[[136 115 142 124 133 126 141 140 124 108]
 [126 115 136 120 118 137 117 111 116 136]
 [147 114 152 113 125 114 122 128 122 112]]
->
[[126 115 136 120 118 137 117 111 116 136]]

[[119 129 150 122 126 116 118 133 135 134 128 136]
 [130 119 121 133 126 115 133 135 132 117 127 121]]
->
[[130 119 121 133 126 115 133 135 132 117 127 121]]

[[128 119]
 [128 139]
 [127 156]
 [128 129]
 [128 115]
 [127 146]
 [128 134]
 [128 114]]
->
[[128 139]
 [128 129]
 [127 146]
 [128 114]]

[[121 141 132 143 135 130 133 136 137 117]
 [113 110 124 137 130 122 122 125 124 127]
 [104 118 119 153 113 135 112 138 150 127]
 [111 137 123 122 123 129 118 122 132 141]
 [123 133 144 123 121 136 128 132 121 113]
 [131 125 132 117 118 142 132 152 126 118]]
->
[[113 110 124 137 130 122 122 125 124 127]
 [111 137 123 122 123 129 118 122 132 141]
 [131 125 132 117 118 142 132 152 126 118]]

[[117 135 118 117 127 129 118 128 105 140 134 145 137]
 [132 132 122 121 128 129 131 126 138 123 128 137 130]
 [133 143 121 124 129 127 132 125 135 114 125 110 122]]
->
[[132 132 122 121 128 129 131 126 138 123 128 137 130]]

[[129 128 126 125 128 125 126 126]
 [125 126 126 127 125 127 126 127]
 [123 126 126 129 125 127 126 128]
 [112 125 135 142 114 147 145 140]
 [127 129 130 132 127 132 132 132]
 [127 142 123 132 136 119 122 143]
 [153 128 134 116 140 128 132 114]
 [126 126 125 125 126 125 125 126]]
->
[[125 126 126 127 125 127 126 127]
 [112 125 135 142 114 147 145 140]
 [127 142 123 132 136 119 122 143]
 [126 126 125 125 126 125 125 126]]

[[124 109 119 138 151 114 121]
 [111 101  99 136 143 113 130]
 [123 114 130 139 148 101 131]
 [125 121 145 143 150 108 125]
 [111 115 113 130 112 137 144]
 [125 114 143 145 157 107 136]
 [101 119 119 120 107 137 136]
 [121 112 128 143 149 108 129]
 [126 112 138 141 156 103 128]]
->
[[111 101  99 136 143 113 130]
 [125 121 145 143 150 108 125]
 [125 114 143 145 157 107 136]
 [121 112 128 143 149 108 129]]

[[106 111 113 125 117 112]
 [128 135 134 133 125 126]
 [142 145 138 137 130 137]
 [133 135 134 137 142 137]
 [124 126 120 125 130 130]
 [124 131 127 133 134 134]
 [115 111 113 110 109 115]
 [120 121 124 110 113 115]
 [137 131 124 118 125 123]
 [124 131 127 125 125 126]]
->
[[128 135 134 133 125 126]
 [133 135 134 137 142 137]
 [124 131 127 133 134 134]
 [120 121 124 110 113 115]
 [124 131 127 125 125 126]]

[[113 133 113 117 150 143 142 143 143]
 [112 132 113 116 149 145 143 144 144]
 [114 131 114 115 147 143 140 141 142]
 [130 120 131 122 123 130 123 127 121]
 [144 117 145 135 106 113 110 112 108]
 [115 132 115 118 146 141 140 140 142]
 [128 118 129 117 126 132 122 127 123]
 [113 140 110 124 150 143 149 145 149]
 [138 134 135 144 115 116 125 120 123]
 [119 122 121 112 139 140 131 136 131]]
->
[[112 132 113 116 149 145 143 144 144]
 [130 120 131 122 123 130 123 127 121]
 [115 132 115 118 146 141 140 140 142]
 [113 140 110 124 150 143 149 145 149]
 [119 122 121 112 139 140 131 136 131]]
